Each named move below is a turn or a mirror, shown by a few rows before and after it. Which moves, in which order, take the first row of each later pair to the second? The first pair is answered.
move nazu:
[-0.30 -0.27  3.31  0.42 -1.49 -0.48 -0.13 -0.05 -0.35 -1.18 -1.20] -> [ 1.51 -0.02  0.89  1.08 -0.89  1.57 -0.49 -1.16 -0.25 -0.31 -2.71]
[-1.19 -0.46 -0.57  1.66 -1.50  2.17 -1.86 -1.86  0.67  0.18 -0.50] -> [-2.59 -0.71  1.38  1.12 -1.95  0.52 -1.40 -1.02  0.70 -0.48  0.71]
[-1.56 -1.05  1.41  0.69 -0.18 -1.89  0.27  0.73  1.64 -1.26  1.71] -> [ 1.34 -0.52 -2.34  1.73  0.81  1.34 -0.32 -0.92  1.77  0.02 -0.70]
move peled:
[-0.25 -0.70  0.98  0.08 -0.65  0.82  1.85 -1.13 -2.58  0.67  0.13] -> [-2.22 -0.38  0.26  1.67  0.90  0.20  1.80 -1.23  0.33 -0.79  0.11]
[-1.73  1.10  0.01  0.71  1.06 -1.11  0.50  2.22  3.08  0.35 -0.66] -> [ 0.21  0.95  0.90 -0.66 -1.64  0.24 -2.69  1.79  1.74  1.28 -1.33]
[ 0.68  0.28 -1.03  0.84  0.69  1.87  2.55 -0.05 -3.12  2.12  1.66] -> [-1.96  0.85 -1.95  2.95  2.17  1.36  1.10 -0.67  1.48 -0.26  1.42]
[-0.79  2.59  1.50 -0.03  0.19 -1.07 -0.80  1.26 -0.42 -1.73 -0.12] -> [-0.20  2.55  1.78 -0.52 -0.33 -0.84 -0.89  1.41 -1.35 -1.23 -0.12]
move geb:
[ 2.18  0.84 -1.27 -1.21 -0.25 -0.21  1.46 -0.64  0.60 -0.62 -0.10] -> [ 1.65  0.05 -1.53 -0.48 -0.61  0.57  2.13 -1.29  0.38 -0.56  0.27]
[-3.23 -0.83  0.78  1.66 -0.27 -0.68  3.90  0.70 -1.66  0.62  2.96] -> [-0.98  2.34  1.49 -1.28  1.26 -4.07  1.52  3.08 -0.63  0.27  1.46]
[-0.04  2.46 -1.98  0.08  2.09 -0.76 -1.96  0.81  0.47  1.20 -0.94] -> [-1.72  0.05 -2.55  2.30  0.96  1.71 -0.34 -1.01 -0.38  1.50  0.18]
move zeve:
[-2.39 -1.26  1.61  0.82 -1.01  1.22 -0.97 -1.87  0.17  0.26  1.48] -> [-0.71 -1.43  2.67 -0.87 -1.95 -0.49  0.71 -0.39 -0.55 -0.11  2.21]
[ 0.95 -1.53 -2.75  1.41 -0.97 -0.10  3.77 -0.80  2.22 -3.27  0.70] -> [-0.06 -1.81 -3.27  2.44 -1.06  1.71  2.39 -1.90  2.01 -2.61  0.28]
[ 2.41  0.60  1.09 -1.13 -0.89  1.88 -1.64 -1.37  0.34  0.66 -1.38] -> [ 3.22  1.00  1.47 -2.12 -0.27 -0.13  0.03  0.02  0.84 -0.07 -1.09]
[-1.47  1.41  1.59 -0.27 -1.24  0.20 -3.41 -0.44  0.69 -0.45 -0.38] -> [-0.20  1.09  2.36 -1.39 -2.34 -0.50 -2.53  0.28 -0.25 -0.38  0.07]

(two moves a pair)
[-1.64  1.91  1.20 -1.67  2.45 -2.75 -0.85  2.64 -1.90  0.30  0.32] -> [-2.08  0.69  1.09 -0.73  0.38  0.75 -3.34  0.50 -3.79  1.91  0.16]
zeve zeve
[-0.23  2.23 -1.69  1.23  2.86  2.17 -0.48 -0.52  0.59 -0.03 -2.31] -> [-4.05  0.85  2.15  1.07  0.52  1.40 -1.85 -0.41 -0.56 -0.26 -0.13]
nazu zeve
[ 2.72  3.55 -1.07 -1.57  2.27 -3.80  0.27  1.76 -2.22  0.95 -0.94] -> [ 2.21  3.99 -0.94 -1.17  0.99 -2.93 -3.98  0.82  0.48 -0.39 -1.75]
peled peled
[ 2.90  0.52 -1.79  0.52  0.44  0.78 -0.36  0.07  1.77 -0.23 -1.82] -> [ 2.89 -0.72 -1.83  0.89 -0.30  1.89  1.13 -0.32  0.12  0.52 -1.21]
peled geb
[-0.78  0.73  1.44  0.97 -0.67 -0.90  0.32  0.20  0.80 -1.49  1.62] -> [ 1.68  0.94 -0.32  0.90 -1.29  1.62 -1.17 -0.82  0.11 -0.34  0.00]
peled nazu
[ 1.26  1.14 -0.17  0.64 -0.20 -0.48 -0.70 -0.55  2.49 -0.48 -2.23] -> [ 1.25  0.17 -0.10  0.98 -1.65  1.11 -1.18 -1.52  1.29  0.29 -1.94]
zeve geb
[ 0.42 -0.80 -0.18 -0.08 -0.96  1.62 -0.45 -0.56 -0.67  0.04  0.08] -> [ 0.21 -0.07  1.26 -1.19 -0.77 -0.32 -0.90  0.62 -0.38 -0.43  0.41]
nazu geb
[ 0.62  0.85  0.61 -0.79 -0.26 -0.97 -1.76  1.17  1.65 -0.61 -0.03] -> [ 2.45  0.70 -0.24 -1.27 -0.22 -0.01 -0.43  1.17 -0.42  0.67 -0.34]
peled nazu
[-1.72  0.27  1.29  0.25 -0.38 -1.96 -1.04  0.41  2.29 -1.76  0.83] -> [ 0.54  0.48 -2.13  1.49  0.33  1.15 -1.35 -1.31  2.28 -0.63 -1.07]
nazu geb
[-0.10  1.40 -0.46 -0.71 -0.53  0.86  0.08  2.53 -1.05  1.34 -0.93] -> [-1.27  0.33 -0.21  0.07 -1.12  1.54  1.00  1.97 -1.27  1.25 -0.08]
nazu geb
[ 0.67 -0.76 -0.68 -0.24 -0.39 -0.26 -1.77 -0.41  1.18  0.08 -2.25] -> [ 0.18 -0.95 -1.08  0.15  1.49 -1.28  1.70  0.11  0.44  0.22 -1.62]
peled peled
[ 1.00 -0.34 -0.58  1.54 -1.03  0.91  1.83  0.57 -0.09  2.07  0.55] -> [ 0.21  0.46 -0.84  2.13 -0.49  0.13  0.34  0.68  2.81  0.60  0.14]
zeve peled
[-2.95  0.66  1.26  1.50 -0.76  0.66 -3.20 -2.26 -3.50  2.38  0.01] -> [-0.61 -0.37  2.79 -0.60 -2.40 -1.56  0.64 -0.26 -4.92  1.75  1.60]
zeve geb
[-1.51  0.52  0.23 -0.15  1.17 -1.28  1.67  0.51  0.36 -0.02 -0.03] -> [-0.22  0.97 -1.18  0.23  0.41  0.73 -1.15 -0.66  1.29  0.16 -1.46]
nazu peled
[-0.28 -1.31 -3.37 -1.42  0.47  0.80  0.19 -0.94  1.40  0.99 -1.42] -> [ 1.21 -1.10 -2.55 -2.92 -0.53  0.14 -0.28 -0.27  0.55  1.23 -1.49]
zeve geb
[ 2.49  0.09 -0.26 -0.17 -1.91  2.32 -0.48 -1.48 -0.74 -0.04  0.20] -> [-0.20  0.93  1.77 -0.56 -0.04 -2.01  0.90  0.56  1.36 -2.09  1.49]
nazu zeve
[ 1.23 -0.69 -1.29  0.98 -0.64  1.18 -0.43 -0.13 -1.00  2.07 -0.91] -> [ 1.46 -0.63  0.36 -0.44 -0.85 -1.60  1.30  1.69 -0.96  1.07  0.15]
zeve nazu
[-2.13  0.82  2.39 -1.18  0.64 -0.75 -3.18  0.25 -1.76  0.24 -0.43] -> [-2.37  0.91  1.95 -0.88  2.31 -1.58 -0.71  0.71 -2.45  0.61 -0.18]
peled zeve
[ 1.55 -0.49 -0.04  0.51 -3.41  1.19 -1.99  0.46  0.92 -1.45 -0.54] -> [ 2.68 -0.24  0.29 -0.77 -2.10 -1.18  1.51  2.24 -0.10 -1.47  0.00]
zeve peled
[ 0.26  0.60 -1.12  1.17  0.11  2.42 -1.89 -2.15  1.57 -0.94 -0.25] -> [-1.84  0.52  2.06  0.04 -0.58 -0.69 -1.63 -0.56  1.56 -1.98  1.50]
nazu geb
[-2.46  0.54  0.83  0.79  2.81 -2.38  3.15  1.34  0.57 -0.68  1.15] -> [-3.13 -0.52  1.03  1.93 -1.10  1.06 -2.73 -1.13  2.46 -1.44  0.61]
peled geb
[ 1.91 -0.97 -0.25 -1.38 -2.47  1.65 -0.33 -0.27 -2.10  1.15  0.16] -> [-1.35 -0.77 -1.94  1.38  1.63  0.90  2.87 -0.68 -0.27  0.26  0.59]
peled zeve
[ 1.65  2.59 -1.84  0.01  1.75 -0.03 -0.15 -0.08  0.89 -0.60 -2.49] -> [ 1.66 -0.53 -1.31  0.73 -1.54  2.40  2.01 -1.29 -1.77  0.09 -0.71]
geb zeve
[-3.52  0.05  0.16  2.68  1.73  1.93 -0.36 -1.99 -0.91  1.92  0.26] -> [-2.09 -0.24  0.68  1.52  0.69  2.40 -0.34 -1.78 -3.03  2.97  0.27]
peled peled
[-1.19  1.27 -1.19  0.54  3.53 -1.26 -0.18  0.78 -2.85  0.96 -1.06] -> [-2.36  0.31  0.65  0.15  1.67 -1.11 -0.86  0.57 -4.02  1.19  0.05]
zeve nazu
[ 1.75  0.39 -0.03 -2.21 -3.15 -0.99 -2.02 -0.21 -0.79  0.60 -1.42] -> [-0.42 -1.60  0.68 -0.81 -4.31  0.07 -0.48 -1.14 -1.56  0.42  0.05]
geb nazu
[ 2.49 -0.64 -2.55  1.30 -0.08  1.75  0.44 -0.90 -1.21  0.74 -1.00] -> [ 2.66  0.21 -2.68  0.95  1.53 -0.44  1.81  0.37  0.12 -0.27 -0.99]
zeve zeve
[-0.96  1.39  2.71 -2.61 -1.23 -1.11 -0.94  0.39  0.38 -0.99  0.89] -> [-1.98 -0.03  2.35 -1.30 -1.28 -0.83  1.83  0.00  0.55 -1.54  1.88]
geb zeve
[ 5.35 -1.43 -2.37  0.05 -1.62  2.41  1.05 -1.60  0.55  0.13 -1.14] -> [ 1.96 -1.14  3.21 -2.51 -2.48 -3.36  1.09  1.64  0.78 -1.92  1.64]
geb nazu
[ 3.17 -1.77 -3.69  0.56 -0.31  3.08  1.86 -1.54  0.08  0.04 -1.35] -> [ 3.23 -0.85 -3.85  0.12  1.39  0.82  3.32 -0.29  1.51 -1.03 -1.36]
zeve zeve
[ 1.52  1.49 -0.05  0.12  0.71 -1.91 -0.53  1.47  0.73 -0.13 -1.09] -> [-1.10 -1.39  0.28  2.31 -0.84  0.05  1.57 -0.15 -0.18 -0.18  0.80]
geb nazu
[ 1.75 -0.91 -0.06 -0.04 -2.46  0.50  0.57 -0.25  1.72 -2.20  0.36] -> [ 2.79 -0.40  0.26 -1.12 -2.05 -0.43  1.26  0.65  0.66 -1.71  0.31]
peled geb
[-0.69  1.65  0.43 -0.31 -1.03 -0.83 -1.58  0.62  1.61 -1.31 -0.56] -> [ 0.84  1.16 -0.31 -0.40 -2.10  0.88 -2.09 -0.12  0.56 -0.44 -1.11]
nazu zeve
[-1.04  1.89 -1.31  0.02  2.65 -0.60 -0.63  0.00  0.01  1.23 -0.99] -> [ 1.18  0.52  0.27 -1.83 -0.45 -0.37  0.16  0.67 -2.64  1.89 -0.08]
zeve zeve
[-0.35 -1.32  0.63 -0.47 -1.52  1.26  0.07 -0.16 -1.07  1.70  1.45] -> [ 1.62  0.54 -0.06 -1.75 -0.42  0.44 -1.43  0.57 -0.49  1.85  0.01]
geb nazu
[ 0.29  1.11  0.42  1.04 -0.50 -1.54  3.90  0.91 -0.28 -1.77  1.54] -> [-0.78  3.28 -0.69  1.58  1.93 -1.61  0.68  0.48  1.58 -1.71 -0.19]
zeve geb
[ 2.30 -0.68 -1.74  0.30  0.11 -0.58  2.60  0.77  2.23 -1.39  0.08] -> [ 1.17 -1.28 -0.73  0.37 -0.32 -1.09  3.00  1.00  2.02 -1.71  0.88]
nazu geb
[ 1.67 -0.38 -0.11 -1.20  0.11  0.11  1.83  0.47 -2.90  1.44 -0.04] -> [ 0.32  0.71 -0.64 -0.55  2.62 -1.65  2.35  1.06 -0.79  0.31 -0.31]
zeve nazu
[-2.02  0.21  1.43 -1.54 -1.40 -0.06  1.63  1.12 -0.21 -2.13  0.76] -> [ 0.37  0.84 -1.87 -0.44 -0.82  3.12  0.12 -0.62  0.60 -1.20 -1.49]
peled nazu
[-1.33 -1.16 -1.15  0.51 -1.44  1.89  1.72 -1.21  0.04  0.35  1.86] -> [ 0.63  2.14 -0.47 -2.23 -0.10 -1.35 -1.51  0.89  1.82 -0.32  0.18]
peled geb
[-1.58 -3.61  0.57  1.87 -3.97  3.31 -0.39 -1.74 -0.87 -1.42  1.38] -> [-2.99 -3.62 -0.10  2.99 -1.80  2.12  2.36 -1.32 -0.12 -1.98  1.79]
peled peled
[-1.92 -0.26  0.33  1.10  0.58 -0.72  0.77  0.34  1.91 -1.93  1.24] -> [ 0.58 -0.03  1.53 -1.15 -1.86 -0.99 -1.39  1.05  1.11 -1.58  0.83]
peled zeve
[ 1.83  1.78 -0.18 -1.74  0.51  1.11 -3.79  0.56 -0.39  1.01 -2.39] -> [-3.34 -1.64  3.00  0.01 -2.00  0.92 -0.95  0.09 -1.39 -0.02  1.43]
geb nazu
[ 0.38  1.69 -1.53  0.67  2.44 -0.24  0.78  0.02 -1.01  1.06 -0.77] -> [-1.99  0.33  0.27  1.13  1.37 -0.85  1.92  0.08 -1.48  0.45  1.04]
nazu geb
[-1.93  0.78 -1.43  1.65  3.01  1.58  1.11 -1.49 -2.46  1.93 -0.63] -> [-0.20  1.77 -0.63 -0.21  2.13  1.39 -1.49 -0.92 -3.39  2.81 -1.55]
geb zeve
[-1.77 -1.08  2.28 -0.71 -0.25 -2.57  3.19  1.29 -0.51 -0.82  2.13] -> [-2.21 -0.01  1.78  0.00 -1.90  0.76 -4.36 -1.03  1.07 -0.33  0.06]
zeve peled
[ 2.31  1.05 -0.19 -2.08 -2.36  0.61 -2.78 -1.44 -1.37  1.30 -0.42] -> [-0.44  0.55  1.04 -1.73  0.29 -2.77  3.03  0.30 -2.17  0.67  1.82]
nazu peled
[ 2.09 -0.61 -1.37  0.32 -0.60  1.28  2.27 -0.15 -2.13  1.48  0.07] -> [-0.05 -1.21 -1.80  2.30 -0.76  2.54  1.20 -1.42 -0.39  0.59  0.28]
peled zeve
[ 0.92 -0.21 -3.10  0.34 -1.23  0.99 -1.93 -1.43  1.87  1.17 -0.80] -> [-2.35 -1.17  0.72 -0.41 -2.44 -1.90 -1.03 -0.03  1.69 -0.15  1.77]
nazu geb
[-1.15 -1.26  0.21  0.91 -1.94  2.26 -1.16 -1.57 -0.66  0.53  0.30] -> [ 1.24  0.99  0.76 -1.93  0.73 -1.36  0.94  1.22 -2.20  1.29 -0.20]
geb peled
[-1.32 -0.72  2.86 -1.59 -0.76 -0.25 -1.14  0.01 -3.97  1.89  0.30] -> [-3.66  1.20  1.20  0.13  3.65 -1.86 -1.06  0.11 -0.26  0.46 -0.60]
zeve zeve
[ 1.81  1.10 -0.09 -1.27  0.44 -0.10  0.42  0.77 -2.00  1.66 -0.39] -> [ 0.29  1.77  0.24 -0.95  1.94 -1.71  0.67  1.32 -0.50  0.75 -0.18]
zeve nazu
[-2.02  0.48  0.30  1.99  2.34  0.63 -2.17 -1.29  0.69  0.14 -0.26] -> [-0.81 -1.04  2.21  0.38 -1.10  1.18 -2.05 -1.07 -1.99  0.97  0.81]
nazu zeve
[ 0.37  1.03  1.60 -1.97 -0.23 -1.30 -2.17  0.75 -1.85 -0.68  0.09] -> [-2.57 -1.28  0.31  1.47  0.01  1.22  0.08 -1.31 -1.52 -0.88  1.17]
zeve geb
[-0.25 -0.24  0.00  0.27 -0.16 -1.35 -0.12 -1.09  2.40 -1.44 -0.62] -> [ 1.16 -0.95  0.53 -0.64 -2.23 -0.08 -0.93 -1.44  0.28 -0.25 -0.51]
geb peled
[-5.77  0.32  2.68  1.35  1.53 -1.54  1.11  1.01  0.58 -0.86  1.95] -> [-0.65  1.12 -0.87  1.38 -0.89  4.10 -5.04 -1.73  0.63  0.99 -1.78]
peled nazu
[ 1.78 -1.06  0.91 -0.67 -3.18 -1.79  0.73  1.09  1.39 -1.11  0.17] -> [ 3.26 -0.80 -1.78  0.31 -1.72 -0.19  1.76  0.22  1.34 -0.25 -1.07]
peled nazu
[-0.18  1.20 -1.64 -0.74  1.63  0.08 -2.44 -1.29  1.17  0.27 -2.27] -> [ 1.84  1.04 -0.94 -2.50  1.14 -0.87 -0.33 -0.16 -1.50  1.45 -1.87]
peled zeve
[-0.33 -1.94 -0.75  0.21 -0.94  0.14  0.91 -0.66  1.92 -1.19  0.28] -> [ 0.86 -1.50 -0.33 -0.98 -1.22 -0.74  0.89  0.20  1.69 -1.26  0.21]
peled zeve
[ 0.25  0.71  2.30 -2.02 -0.68 -1.01 -1.20  1.21 -2.29  0.32  0.90] -> [ 1.49  1.25 -2.24  0.31  2.56  0.99  0.78 -0.27 -0.94  0.80 -0.93]
peled nazu
[ 1.04 -0.21 -1.67  1.14  2.85  1.17  2.62 -0.85  0.54 -1.38 -0.76] -> [-2.77 -0.88  0.21  2.16  2.09  1.48  0.66 -1.66  0.44 -1.48  0.25]
nazu zeve
[ 0.67  1.10 -1.63 -0.27  2.71  1.11  1.53  0.60 -3.18  2.45 -2.45] -> [-2.26  0.33  1.97 -1.06  1.63 -1.62  2.27  1.95 -3.37  1.26 -0.04]
geb nazu
[-0.71  0.16 -0.05  1.26  0.16  1.90  0.57 -1.86 -2.10  1.01 -0.97] -> [ 0.17  1.12  0.22  0.05  1.64 -1.26  2.88  0.26 -0.86 -0.30 -0.71]
zeve zeve
[ 3.47  1.48 -1.66 -1.16  0.06  1.15 -2.44 -0.34  1.64  0.74 -2.33] -> [-2.57 -1.75  3.20 -0.42 -2.53 -0.90  0.28  0.34  0.69 -0.79  2.28]
geb nazu
[-1.14  0.58 -1.66  1.05  1.16  2.04 -0.79 -0.38 -1.35  5.09 -0.11] -> [-3.14  0.85  1.85 -0.54  0.65 -1.57 -0.85  1.77 -1.23  3.85  1.60]
nazu geb
[-1.77 -0.24  1.56 -0.75 -1.46  0.15 -0.29  0.54 -0.65 -0.45  0.38] -> [-1.49  0.27  1.55 -1.21 -0.56 -0.82  0.28  1.16 -0.72 -0.60  0.33]
peled geb
[-0.09  0.29 -0.62  1.04  1.84  1.20  1.59 -1.85 -0.50  0.83 -0.59] -> [-2.24 -0.24  1.41  0.86  1.15  0.28  1.16 -1.46 -0.66  0.36  0.61]
nazu zeve
[ 2.30 -0.89  0.30 -0.89 -0.99  1.61  1.20 -0.90 -0.57  2.03 -0.20] -> [-1.25 -0.93  1.41  0.10  0.45 -1.00  2.57 -0.05  1.78  0.00  1.24]
nazu peled
[ 0.40  0.36 -1.45  0.62  1.06 -0.15 -0.88  0.02  2.17 -1.32 -0.41] -> [ 0.93 -0.16  1.28 -1.37 -1.30 -1.11 -1.53  0.90 -0.24 -0.71  0.64]
peled nazu
[ 1.54 -0.29 -3.76  0.22  1.87  1.86  0.05 -2.09  0.71 -0.20 -1.89] -> [ 3.84 -0.96 -2.47 -1.67 -0.32  1.45  0.53 -1.28 -1.33  0.27 -1.30]
peled zeve
[-0.24  0.28 -1.27 -0.18  2.79  0.22  2.51 -0.20 -1.97  1.40 -0.12] -> [-0.98  0.42  0.13 -0.82  2.59 -1.27  2.46  0.57 -1.86  0.87  0.61]
nazu geb
[ 0.93  1.80  0.01  1.06  2.20 -0.87 -0.95  0.71 -0.28  2.40 -1.78] -> [ 0.43  0.23 -0.08  1.97  0.53  1.26 -0.86 -0.57 -1.63  3.10 -1.18]
zeve geb
[-0.82  0.14  0.44  0.41 -0.96  2.92 -4.16 -1.48 -1.55  1.26 -0.79] -> [ 0.30  0.54  0.48 -0.91  1.68  0.50  1.30  0.45 -4.66  2.56 -0.07]
geb peled
